One turn moves each row of this set onto another row. After a few examples, where does it send each row asked below?
mufin:  -8  21  -1   7   1 -24 -26 -12 -24   6 -23  13  12 -11   3   0  16   9   5  16  21   1  -9  21 -10  19
dem:  -7  13  12  -5   7 -13 -17 -11 -23  13 -26  -2   9 -10  -5   3  21  22  13  13  18  17   5  16 -13  12
fafe:   7   0   6   6 -13   7   1  -6  23   0   8 -23  -3 -28 -11 -10  -2  -7   4   3 -19   1  11  -2   5  -2
nomez: -20 -25  -5 -36   7 -16  -6 -24  -8   3   1   5  -6  -8  11  37  -1  16   7  24  -6  -9   3   7  11  10
gil:  16 -13   8   5  -9  -9  14   2  18  -8  11 -17 -12 -24  -4 -16   4  -3  -2  25 -15  11  15   2   7  -4
bivep:  -9  17   6   5  13 -14 -13 -24 -34  11 -12   5  12 -12  -6  -1  18  10   5  18  14  -9   0  29  -3  18
vol:   7  -7   5   0 -19 -12  -7 -16   3 -26  30  -3 -14 -23   4  25  15   3   2  26 -16 -16 -13   4   8  -9
pav: -21 -25  15  -3 -15   0  12 -10  -3 -25  11  -6   2 -14   5  18 -12  12  -8  17 -15 -22   6  -1 -21  22
Vus:  18  18   0   4  26 -16 -33 -16  -6  -8   0  11   4   2   6  12  -7   1  15   8  -7   5  -1  12   4   0
batak: -25 -18 -26 -12  -4   1 -15 -23  -8  10   1   6  -5 -34  18  17  -5  16  -9   0  17 -12 -17  10 -22  -1
Furev:  -5   5  -4   5  -1 -28 -28 -15 -25   9 -16   6  16 -12  -3   0  21  19  15   7  21   9   4  21 -13  19
fof: -24 -10 -12  16   9 -14 -28 -13 -17   0  17  -4  -4  -7  21  21   8  26  -3  28  13  21 -18  22   3   6
losu: -15 -18 -27 -10 -12  -7 -13 -16   2  17   7   1  -1 -39   9  12  -3  21  -4   6  24 -17 -27  24 -11  11
lalom:  17 -15  -4  10   9 -17   0  31  -7   4   9  11  16   2   6  -6 -11  -5   2   6   2  18 -14  23 -11  -6
kitod:  12 -16  -5   6  21 -22  13  15  -9  -1  -7  11  13   4  12  -9   4   2  -7  -6  -1  16 -18  26   4  -9
Venu: -23 -29  10 -12 -18 -11  12  -6 -18 -19   1  -1  11 -15   4  16  -2  12 -11  19 -19 -24  -2  -3 -27   3
kido: -30 -25 -28   1 -19   4 -13 -21 -16  12   7  10  -3 -36   5   5 -12  10   3  23  15 -11 -19  18  -5   0
pepuv: -20 -25   3 -11  -8   1  17 -12   2 -15   8  -5 -11  -3   9   8  -9   9  -9  25 -23 -23   2  -2 -27  11
Petuk: -35 -21 -24  -5 -11  -2 -21 -29  -1   3  -4   8   0 -31  17   2 -10  22  -5  16  15 -12 -17  17 -16   3
Ras: -14 -22   0 -14 -19   5  12  -4 -11 -22  -7   6  -9  -2  -2  15 -11  10   7  19 -25 -13  -4 -10 -23  12
mabal:  26 -11  -5  13 -10  -7   3  -6  21 -14  -2 -21 -11 -27  -7 -12   6   4  -1  15 -16  14   2   1   2   4
zur:  -9 -18  -7  11  -8 -26  -7   6   1 -14   1   2  10  -5  15  15   0 -11   2   2 -26  19   0  -3  27  -9
kazin:  14 -26  11   6  -9   1   3  -7  19   3   6 -21  -3 -20 -13  -6   2 -13   1  14 -15  11   9  -2   3 -10
vivat:  16   3   2  -3   2 -14   4  25  -7   4   8  20  10   4   0  -6   5  -4   0  -3   0  24 -16  25  -1  -3
dutor:  16  -6   0   2   6 -23   8  22  -3   3  -5  15   9   3   8 -12   8  -9  11   0   9  16 -16  21   7 -10

lalom goes to -> fafe
vol goes to -> nomez
kitod goes to -> mabal
Now these:
vivat goes to -> kazin
pepuv goes to -> Petuk

One turn moves each row of this set onto another row. After a few examples, where does it send each row asked below?
noto:  21   2  12 -20  15  20  18  11  -2   6  11 -25
solaf:  11  20  18 -14  -4  25  -1  25   5 -14   2 -31
sezu:  13   6  -5 -22  -4  26 -14   3 -29  -3  16  24
muso:   9  10  26 -10   6 -17  12  16  -1  -9  21 -15
nasop:  -1  13  16  -5   1  -6  15   9   4  -8  14 -30
Nusov:   2   8  -8  -2  -8 -10  -7  -1 -25  -7  24  19
geku:  12  19  -7  -1 -20  10 -27  19 -20 -18  11  13
raso:  15  18   0  14 -23   8 -28  10 -23  -1   6   7
devi:  19   4  28 -32  15  19  10  14  -8  -1  16  -6
Vamom:  24  12  12 -10   2  19   3  27   4  -7   3 -34
Nim:  21  18  28 -15  -2  13  -8  34   2 -18   8 -17
Kitep:   9   7   0   8 -10  -2  -9  -9 -30  11  16  14
vemi:   7   6  18 -27  14  25  17   5  -3   3  12 -21
mag:   0  18  -7  11  -1   7  -3 -18 -25  -3  16  13
mitop:  20   9   2  -6  -9  29 -20  -1 -31  11   7  16
sagi:  11  20  -5  -3   0  37 -14 -10 -26  -4   6  15
zamul:  15   8  10  -3   6  -4  17  15   4  -2  13 -32
begir:   6  29  -5  16 -14  17 -22   2 -19 -15   5   6

sezu goes to -> Nusov
devi goes to -> muso
Now these:
noto goes to -> zamul
solaf goes to -> vemi
begir goes to -> sagi
Kitep goes to -> raso

